Where one turn sends some rows of the set: a few examples, then the rows asked:
piv: [  4.6  17.2 -31.4  23.1   9.9   4.1   8.8  -4.9   2.8  -9.3   4.3 -12.0
  26.2  16.1 -17.1]
lugi: [-25.2   1.8 -33.8  -9.6 -14.0 -17.9  -6.2  -1.0  -8.1  -3.6 -21.2 -14.3
  11.4  24.2 -13.4]
Mivu: [ 18.8  11.9 -11.5   7.5  12.0  -4.3  -9.7  30.6   9.8   4.5  -3.2   3.7
 -13.7  -6.2  -0.8]
Zes: [-31.9   0.7 -33.6   5.9  -8.2 -25.4  -2.7  15.8  -1.4   4.5  -8.0 -21.5
   4.1  15.4 -10.3]
gezar: [ -8.9  18.3  -7.8   6.0 -18.0 -12.7 -10.1   5.9  -3.7  22.2 -20.9 -10.3
  -5.7   9.9 -19.2]
Zed: [-29.4  12.1 -25.8  13.5  -8.8  -1.0 -12.1  -5.1   3.4   2.4  -4.7  -7.4
  23.7   0.7 -25.2]
gan: [-14.5   1.7 -17.3   5.9  12.2  -8.1 -21.9   5.5  14.3 -35.1 -15.4 -26.5
   8.8   2.8 -25.3]
figop: [  9.3   0.3 -13.9 -14.0  20.1 -23.0   0.7  21.1   7.0  25.7 -16.6 -15.2
  -0.8   6.3   3.2]
mip: [-12.4  -5.8 -18.9  26.7   2.4   9.0 -16.8   0.7 -14.7 -11.8 -15.3 -29.5
  17.6  -0.4 -15.6]
bab: [-17.8 -12.5 -25.2  11.2  39.4 -13.2   2.2   6.4   6.8  -4.9  -8.4   8.0
  -4.4  -7.7  -6.6]
tas: [ 17.1   5.7 -15.9 -17.1  32.6   3.3  -1.4   6.4  13.6  -8.3  -4.3   7.5
  11.1   4.8   5.4]
nutu: [ -8.6 -10.0 -19.4   2.1  14.7 -11.5 -14.6   7.3  17.6 -29.6 -16.3 -29.5
  21.4   6.6 -26.5]
ludaz: [-14.1   9.0  -1.2   0.7  35.6   6.4  -2.9  -9.2  -5.8 -23.5 -14.6   1.9
  26.7  15.8 -12.0]
lofeb: [ -7.9  10.5   6.0  -2.3  27.6  -9.4  -7.0  19.6 -10.6 -32.8 -24.6   2.3
  -3.5   9.5   2.8]
vede: [-14.1  -0.5 -37.2   5.8  29.6  -6.9 -13.1  -2.4 -14.7 -30.5 -21.7 -10.0
  13.4  -3.9  -8.9]
norot: [ -0.9  10.7   5.9  -2.8  40.5   5.1 -13.4  -5.1  -5.2 -18.1 -10.0  -7.4
  28.1   3.1 -14.3]
mor: [  4.8  26.1  -6.1  -0.6  33.6 -28.6   4.5   7.3   9.1 -23.8 -10.0   1.0
   9.5  17.5 -10.0]
Zari: [ -7.1  -4.3  -5.3  10.2  12.1  -1.1 -33.0 -16.3 -14.7  -7.6 -25.0 -13.1
  16.1  12.5 -19.0]
Pip: [ 16.3  -0.6 -22.7  -7.9  12.3 -11.7   6.2  15.0   8.7  28.3 -22.1 -13.1
  13.5  11.7  -2.4]
Muna: [ -5.1   3.5 -32.1   1.6  -4.6  -5.9   7.6  33.4   0.4   9.4   1.4  -6.4
  -3.6   4.3  11.0]
Muros: [ -1.6  19.1 -11.9  16.6  16.0 -14.1 -24.4  16.9   9.8   8.6   0.9 -27.5
   5.2 -18.2 -10.9]
padan: [  5.9   3.5 -16.7 -10.0  27.2 -27.1  -2.3  28.6   3.7  18.9 -10.7 -18.9
  -6.0   3.3   0.0]
dadu: [-21.4  -4.7 -10.6  -9.4  10.8   4.8   0.5  39.7   2.4  19.5 -10.0 -12.2
   9.5  -1.3 -12.9]
kigi: [-21.5  -7.4 -26.0  -4.6   5.4   2.6   0.9  36.7   1.3  19.1  -5.9  -9.4
   4.0   1.7  -2.3]
geti: [-29.1   7.1  -5.7   6.7  34.3  -3.5   2.3  -3.7  -5.8 -22.8 -15.9   4.4
  27.0  13.2  -8.5]
Nesu: [ 23.7  16.2  -2.0  -8.0   2.2  -0.8  -9.0  26.9  -0.6  -8.6   1.3 -12.4
  17.3  21.3   4.0]
fuv: [-15.6   0.6 -32.0 -12.0 -17.3  -4.6  -3.1  -0.9 -13.2  -3.4 -26.3  -5.0
  14.0  20.9 -13.7]
feb: [ -9.0  16.1  -7.7   8.3  24.5 -10.0  -8.3  16.0 -11.7 -43.7  -7.3 -14.1
   2.4   6.0  -2.1]
bobi: [-20.5  24.3 -15.1  15.5  15.3  -3.6  -1.2   8.4 -33.1   6.4 -27.6  -2.1
   2.2   3.1  -4.7]
rozo: [ -9.1   8.3 -10.2   5.9 -12.4  -9.6 -18.4   2.8   2.2  26.3 -26.2 -18.4
   2.0   9.6 -18.8]
mun: [-11.5   0.6 -12.3  12.5  -0.4 -20.2   2.7  22.2 -25.3  24.6  -6.6 -18.6
   6.9  13.0   0.6]
kas: [15.0 20.0 -1.3 -3.0  1.7  1.1  2.4 29.7  6.2 -5.8  6.8 -6.6 15.0 18.9
  6.9]
kiku: [ 17.5  13.9 -25.5 -12.0  24.6  -2.1  -8.6   4.9  14.7 -17.5  -0.4  10.2
   9.9   7.8   6.2]
Nuf: [-10.9   6.8   6.9  -9.2  24.5 -10.2 -15.4  16.3  -3.4 -26.1 -31.2  10.6
  -3.3   9.6  -4.2]
minit: [-16.2  -3.7 -12.1  20.1  10.8   9.9 -24.1  -4.6 -15.7  -8.1 -26.7 -25.7
  18.0   6.3 -19.7]
nad: [ 14.5  13.5  -9.2 -17.6  30.9   7.2   4.1   8.8   2.8   5.6 -15.6   9.9
  15.0  -1.2   3.5]
Nis: [  7.6  16.2 -17.0  -1.6   5.7 -38.7 -10.5  -9.6  -6.6  -1.6  -4.8   2.7
   2.8  17.3   7.7]
deziv: [ -2.9  25.8  -1.7   0.4  14.3  -4.6  12.8  29.6   7.0 -17.3   5.1   3.8
   2.9   8.0   5.7]
Giru: [-29.0  10.8 -24.6  11.3  -1.7 -11.7 -23.4   1.6   1.9 -31.0 -13.1 -12.9
  -0.8   6.5 -21.0]
nit: [-10.5  -8.4 -15.7   8.2   3.3 -11.4 -17.8  -0.4   7.8  24.8 -30.5 -13.3
   6.8  10.9 -24.8]

figop turns into tas
vede turns into Zed
Now find these:
Pip turns into nad
fuv turns into dadu
lofeb turns into gan
Muros turns into Nis
feb turns into Giru
mip turns into gezar

